The rows of A fall into 3 groups, and each row is roughly a mix of its group's hidden directions; one row fits no group.
A:
[[ 1.08 -0.91  1.07  2.89  1.07 -2.77  2.08 -2.44 -2.54  0.71 -0.73]
 [ 1.89  2.01  0.44 -2.13  2.03  0.43 -1.81 -1.09  0.82 -3.69  1.61]
 [-0.42  1.23 -0.70  0.99  1.70 -3.47  2.71 -1.21 -2.33  2.12 -1.08]
 [ 2.18  0.09 -2.42  0.86  0.58 -2.98  2.16 -2.33 -1.49  1.98 -1.13]
 [-0.41 -0.23 -2.26  3.94 -0.75 -0.44  2.82  0.08 -1.20  1.76 -1.99]
 [-0.98 -0.56  1.90 -2.53  0.71  1.41 -2.63  0.05  1.50 -3.32  2.01]
 [ 0.16 -0.35  2.11 -0.37 -1.74  3.32 -2.20  1.68  2.32 -2.46  0.37]
 [-1.08  1.45 -1.81  1.65 -0.98 -3.17  3.05  1.91 -0.68  2.04  0.47]
 [-0.60 -0.26 -2.12 -3.85  0.44 -1.94 -0.26 -0.34 -0.38  1.80  3.28]
 [-0.15  0.54  2.94  2.18 -1.02  1.38  0.91  3.97  0.78 -0.84 -1.88]
 [-0.76 -2.11 -0.45 -4.09 -1.03  2.62  0.21 -1.87  0.23 -0.35  2.10]
 [ 0.85  2.42  1.17 -4.52 -1.91  0.93  0.00 -2.17  0.48  0.31 -0.31]
 [-1.74 -1.33  2.26 -0.97  2.78 -3.04  0.61 -1.06 -1.28  1.69  2.06]
 [-2.40  0.84 -2.96 -2.55 -1.54  1.00 -1.02  1.56  0.22  1.51  2.68]
 [ 1.05 -1.42  1.00 -3.72  1.96  3.02 -0.11  1.77  1.81 -0.54 -0.60]
 [-2.38  0.93 -0.05 -2.07  2.35 -2.58 -1.20  2.32  1.02 -1.73  2.04]
 [-1.56  1.83  1.24  2.99 -1.05  1.89 -1.61  2.50  1.66 -1.36 -1.91]
 [-2.34  0.00  3.56  1.08 -0.28  2.53 -1.67  2.02  1.12 -2.02  0.17]
 [ 0.38 -1.32  0.68  3.97  0.30  0.59 -2.39  1.59 -0.14 -1.98 -2.71]
 [-1.24 -3.05  1.09  2.16  2.53 -0.69  0.73 -1.91 -1.11  1.45 -2.63]
 [ 2.60  1.03  0.53 -3.05  0.23 -1.88 -2.95  0.48  0.04 -2.07  1.96]
 [ 1.13 -0.05  1.78 -1.73 -3.18  3.91  0.26  1.53  0.81  1.47 -0.22]
 [-2.18 -0.91 -2.11 -0.14 -2.52  2.00 -3.30 -0.85  1.98 -1.27 -0.70]
 [-2.54  1.00 -0.11  0.73 -0.12  3.01 -1.20  4.29  0.88  0.44 -0.44]
 [ 0.40 -2.04 -3.24 -2.89  0.43  1.20 -0.48 -2.39 -0.07  1.88  1.94]
 [-2.47  0.29  0.53  3.60  0.75 -2.15  0.61 -1.98 -0.18  1.87 -2.36]
 [-1.09  0.04 -0.04  0.42  1.12 -1.50 -2.90  0.03  3.85 -2.19  2.26]
 [ 1.68  0.61 -0.80  3.32  0.51 -1.47  0.85 -1.47  0.44  0.46 -4.18]
 [-0.97  0.83  0.04 -2.43 -0.78 -4.23  0.31  1.43 -0.33  2.44  1.95]
 [ 1.10 -1.28  3.14 -1.19 -3.05  2.93 -0.37 -0.70  0.47  2.28 -0.18]
 [-3.30  0.49 -2.76 -0.38  0.26 -2.24  1.44  2.46 -1.69  1.08 -1.38]
 [-0.24  0.98 -3.77 -1.22 -2.58 -2.20 -1.10 -1.95 -0.08  0.55  2.12]
 [-0.11  2.06 -0.34 -2.51  2.46 -2.74 -0.43 -3.16 -0.18 -0.89  1.69]
 [ 2.86 -1.66  1.24 -3.91  0.62  0.47 -0.38 -0.45  0.12 -2.19  2.13]
 [ 2.21 -0.39  1.76 -2.73  0.18  4.14 -0.97 -1.50  0.08 -1.36 -0.54]
 [-0.97  1.36 -2.83  1.31  2.64 -1.49  2.96  0.64 -1.20  1.44 -1.91]
 [ 0.18 -0.68  4.44 -1.54  1.89  2.33  0.60  0.51  1.73 -1.50 -0.80]
 [ 2.03 -0.04 -2.92  0.64 -0.14 -4.40 -1.04 -1.00  0.55  1.33  1.21]
 [-0.35 -0.04  4.16 -1.10  1.38  1.26 -1.21  0.37  2.91 -2.17 -1.06]
 [-2.63 -1.42 -1.26  3.38  1.77 -1.78 -0.43  1.37  0.17  1.74 -2.16]
 [ 1.99 -0.46  1.59 -2.43 -2.13  1.58  0.12 -3.80 -0.71  1.84  0.34]
 [-4.02 -1.30 -0.12  1.51 -1.19 -2.57 -0.39  2.20  0.92 -0.50  1.95]
 [ 0.68 -1.34 -0.74 -4.02 -0.48 -0.93 -1.01 -3.32 -1.89 -0.78  1.34]
 [ 0.71 -0.76  2.43 -2.18 -0.88  3.94 -1.39 -0.55  0.99 -2.43  0.95]
 [-1.22 -1.39 -3.90 -0.82  1.29 -1.27 -2.14 -1.23 -1.91 -2.11  1.12]
 [ 0.99  3.29 -0.06  3.34 -0.32 -2.93  1.00  1.72 -1.41  0.60  0.25]
 [ 2.09 -0.91 -0.81  2.25  1.93 -1.37  1.06  3.56 -1.64 -1.69 -1.48]
 [-1.14  0.46 -0.06  3.58 -1.65  2.68 -1.34  1.26  0.89 -1.31 -2.80]
 [-1.12 -0.46 -1.71  5.05 -0.10  0.39  1.89 -0.15 -0.16  0.62 -2.00]
 [-0.79 -0.41  0.14 -2.82  0.71 -3.56 -2.91 -1.11  0.03 -0.75  2.41]
 [-1.98 -0.44  0.14  0.61 -1.53  1.88 -1.43  4.41 -0.14 -2.38 -0.67]
 [-2.41  3.60 -0.17 -2.40 -0.62 -3.28 -0.53  1.27  0.19 -0.37  0.57]
 [ 0.37  1.09 -0.94  0.12  1.37 -4.85 -0.17  0.66 -1.58  1.71  2.14]
 [ 0.96  2.41 -1.93 -1.59  1.17 -4.11  0.02 -0.20 -0.74 -1.32  2.12]
 [-2.08  0.19  0.64 -2.27 -3.27  3.65  0.04 -0.96 -0.31  0.70 -1.63]
 [-1.17 -1.06 -3.96  1.75  0.30 -3.54 -0.06 -0.13 -1.53  1.32 -0.23]
 [-0.88 -1.84 -0.31  3.99  0.12 -0.38  0.01  2.51  1.80 -1.36 -2.53]
 [-0.79 -2.04  1.86  0.38 -1.39  4.94 -0.05 -0.07  0.85 -1.52 -0.53]
 [-2.83 -0.25 -3.40 -1.53  1.12 -1.69 -0.22  3.38 -0.05 -0.24  0.65]
 [ 0.43 -0.47 -2.49 -3.24 -0.70 -2.25 -0.58 -1.45 -0.84  0.68  3.42]
 [-2.71  2.19  2.32  0.39 -1.43 -1.04  0.51 -2.36  2.82  1.25 -1.39]
 [ 0.07 -1.99 -2.16  0.68 -3.13  1.23  0.12 -1.29 -0.16  0.47 -3.96]
 [ 1.00  0.67  2.09 -1.49 -3.41  2.70 -0.12 -1.75  1.07  2.57  0.58]
 [-2.14  0.95  1.93  3.02 -0.88 -0.67  2.57  0.79 -0.56  1.88 -2.72]
 [-0.66 -0.27 -1.32  3.21  1.54 -3.39  2.03  0.14 -1.79  1.38 -1.56]
 [-0.98 -0.34  1.43  3.10  3.58 -1.47  0.47 -3.00  0.30 -0.62  0.78]
 [ 2.03 -0.77 -0.81  2.24 -2.50  1.11  1.92 -1.94 -1.60  2.51 -1.97]
 [-0.84 -0.08 -3.00  1.98  0.76 -3.72  1.20  1.35 -1.56  1.69 -1.21]
 [-0.88 -0.31  2.13 -0.27  1.97  2.81  1.71 -1.51 -2.04  2.21  2.55]
 [ 0.60  0.75  3.99  0.43 -0.93  0.20 -1.52 -0.79  1.77 -3.74  0.28]
 [-0.65  1.39  1.55 -2.49  0.96  0.10 -1.90  3.73  1.40 -0.77  2.46]
 [ 1.34  1.84  3.91  2.10 -0.36 -0.13  2.47  1.10 -0.02  0.57 -2.32]
 [ 2.85  0.24 -3.60  0.32  1.55  0.06  1.20 -2.81 -1.05  1.87  0.69]
 [-3.25  0.51 -1.40  3.47 -0.92 -1.19 -0.96  1.48 -2.07  1.63  0.95]
 [-0.65  0.14 -0.45 -0.48  0.02 -3.83  0.49 -0.04 -0.77  4.63 -0.48]
 [-1.51 -0.70  3.27  0.85  2.53 -2.21  1.90 -2.49 -0.45  1.48 -0.63]
 [ 1.24 -1.21 -2.23 -0.55  3.59 -1.46 -0.40 -1.76 -1.35  0.01  3.12]
 [-1.19 -0.72  0.08  0.22 -2.14  5.10  1.22 -0.90  0.61 -0.65 -1.54]
 [ 1.69  3.70 -0.55 -2.37  2.94 -0.28  1.05 -1.59  0.09 -1.49  0.98]
 [ 1.57 -0.09 -0.72 -2.14  0.83 -0.17 -3.01 -2.11  1.70 -3.20  1.75]
 [ 1.05  1.96  1.77 -2.39 -1.84 -1.29 -0.89 -0.36  1.14 -1.47  3.85]
 [-1.58 -2.64 -1.92 -2.46 -1.75  1.34 -1.56 -1.19 -1.06 -0.32  2.98]
 [ 2.23  2.62  0.14 -2.13  2.37 -2.37  0.57  2.73  1.24  0.95  0.44]
 [ 0.16  1.06 -1.42 -0.94  0.08 -4.58  0.17 -2.59 -1.08  1.75  1.43]
 [ 3.80  0.55 -1.17 -1.82  1.69 -2.34 -1.10 -2.19 -0.09 -1.88  0.86]
 [ 1.93  1.22  2.24  0.22 -2.30 -0.10 -1.11 -4.06  1.32  1.41  0.99]
 [ 1.11 -1.36 -0.11  1.31  1.57  3.92 -1.43 -0.44  0.14 -2.85 -2.24]
 [ 0.77 -0.33 -3.60 -1.61  2.38 -3.27 -1.01 -0.50  0.12 -0.42  1.99]
 [-2.04 -0.05 -0.31 -2.77  3.79  1.10  0.21  0.38 -0.20 -0.51  3.18]
 [ 3.41  1.94  0.60 -0.95  0.57 -2.83  0.64 -3.07 -0.89  1.25  0.90]
 [ 1.95  2.38  3.64  1.19  1.16 -2.78  1.98 -0.16 -0.40 -0.67  0.55]
 [-0.91 -0.61  0.35  4.33 -0.92 -0.69  1.54  0.69 -1.94  0.60 -3.10]
 [ 4.07  2.94 -0.36  0.23  0.96 -2.46 -1.79 -1.06  0.23 -0.86  0.75]
 [ 2.45 -0.19  1.69  2.19  1.91 -0.51  2.70 -2.78 -1.16  1.08 -1.71]
 [-0.52 -2.23  0.53  3.45 -1.27  3.83  0.05 -0.32  0.45 -0.70 -1.89]
 [ 1.23  3.11  0.22 -1.58  0.73 -2.00  2.19  1.25 -0.16  3.66 -0.18]
 [ 1.51  0.70  3.38  3.33 -0.61 -0.34  0.46 -3.10  0.62  0.05 -1.43]
 [ 3.78  0.91  0.00  1.23 -1.09 -2.10 -1.11 -1.80  1.02 -2.85 -1.46]
 [-1.38  1.31 -2.61  0.39  1.37 -3.80  2.35  0.56 -1.28  1.90 -0.14]
 [-0.41 -1.59 -1.67  1.79  0.76 -2.43 -0.24  0.00 -1.44  3.66 -2.70]
 [ 0.53 -0.35  3.50 -2.77 -0.15  2.79  0.33  0.24  1.13 -2.41  1.61]
 [ 3.99 -2.15 -0.08  2.19 -0.30  0.43  0.00  2.23  2.59  0.00 -0.84]
 [-0.86  2.08  1.74 -3.27  0.00 -0.38  0.43  2.82  1.40 -1.07  2.79]
 [-3.20 -3.15 -0.30  2.85 -0.86  2.18  0.87 -0.71 -0.07  0.50 -1.62]
 [ 3.92 -0.28  2.43  1.29 -1.40  1.88  1.29  2.13  0.27  0.32 -1.76]
 [ 0.61 -0.64  0.64  4.37  2.17 -2.27  1.95  0.98  0.07  0.16 -1.76]
 [-0.64 -1.60 -4.80 -1.59 -1.55  0.11 -0.89 -2.08 -0.17  1.38  0.14]
 [-0.59 -2.65  1.98  0.01  1.68 -0.26  0.72 -4.09  0.79  0.13 -2.44]
 [-0.76 -1.19 -3.48 -1.78  0.28 -0.32 -2.82  1.48 -0.61 -1.45  2.82]
 [ 3.03  1.10  1.51  0.41  0.28  4.44  0.17  1.01  0.77 -0.81 -1.76]
 [-2.55 -2.18 -1.00  3.86  0.33  2.01  0.89  0.77  0.11 -0.29 -2.29]]

One row of each group comes first, with its name. Which group is each row after those in?
[ 0.21  2.75 -0.13 -2.21  4.20 -1.78 -1.10 -0.73  0.89 -1.20  0.90]  <103>
[ 2.11 -1.89 -2.53  0.84  3.02 -2.14 -1.08  1.23  1.23 -1.65  1.51]  <45>
[ 1.57  0.32 -0.61 -3.49 -2.15  2.79 -0.42  0.62  0.84 -2.08  2.22]  <63>

[-2.84 -2.25 -3.65 -0.15  0.20  0.91  0.44 -0.12 -3.01  1.18 -0.28]  <45>
[-0.20  1.81  0.63 -3.28  0.74 -3.66 -1.23  0.72  0.54  0.17  2.70]  <103>
[ 1.92 -2.65  0.30 -4.10  0.59  0.29 -0.31 -2.54  0.57 -1.33  1.15]  <63>
[ 1.89  1.33 -1.02 -2.20 -1.73 -2.68 -0.60 -1.16 -0.51 -1.15  3.66]  <63>
[ 2.60  0.96 -0.74 -1.35  2.54 -3.07 -0.31 -3.14  0.44 -1.13  0.84]  <45>
[ 2.20 -0.06  3.23  1.56  2.44 -1.68 -1.25  2.30  0.04 -2.06 -0.69]  <63>
[ 0.29  0.42  0.29  4.35  0.34  0.67  1.46  0.12 -0.39  0.60 -3.95]  <63>
[ 2.71  0.77  0.05 -3.37  1.65 -3.47 -0.26 -0.83  1.19 -0.18  1.34]  <63>
[-0.30  1.27 -0.41 -1.35  0.82 -2.74 -1.18  4.00  0.61 -2.13  1.95]  <103>
[ 1.14 -1.10  2.37  1.75  0.71  2.34 -0.46 -3.21  0.77 -2.61 -1.73]  <45>
[ 0.44 -0.30  0.45  1.05  0.20  5.30  1.65 -0.42  0.20 -1.48 -1.79]  <103>
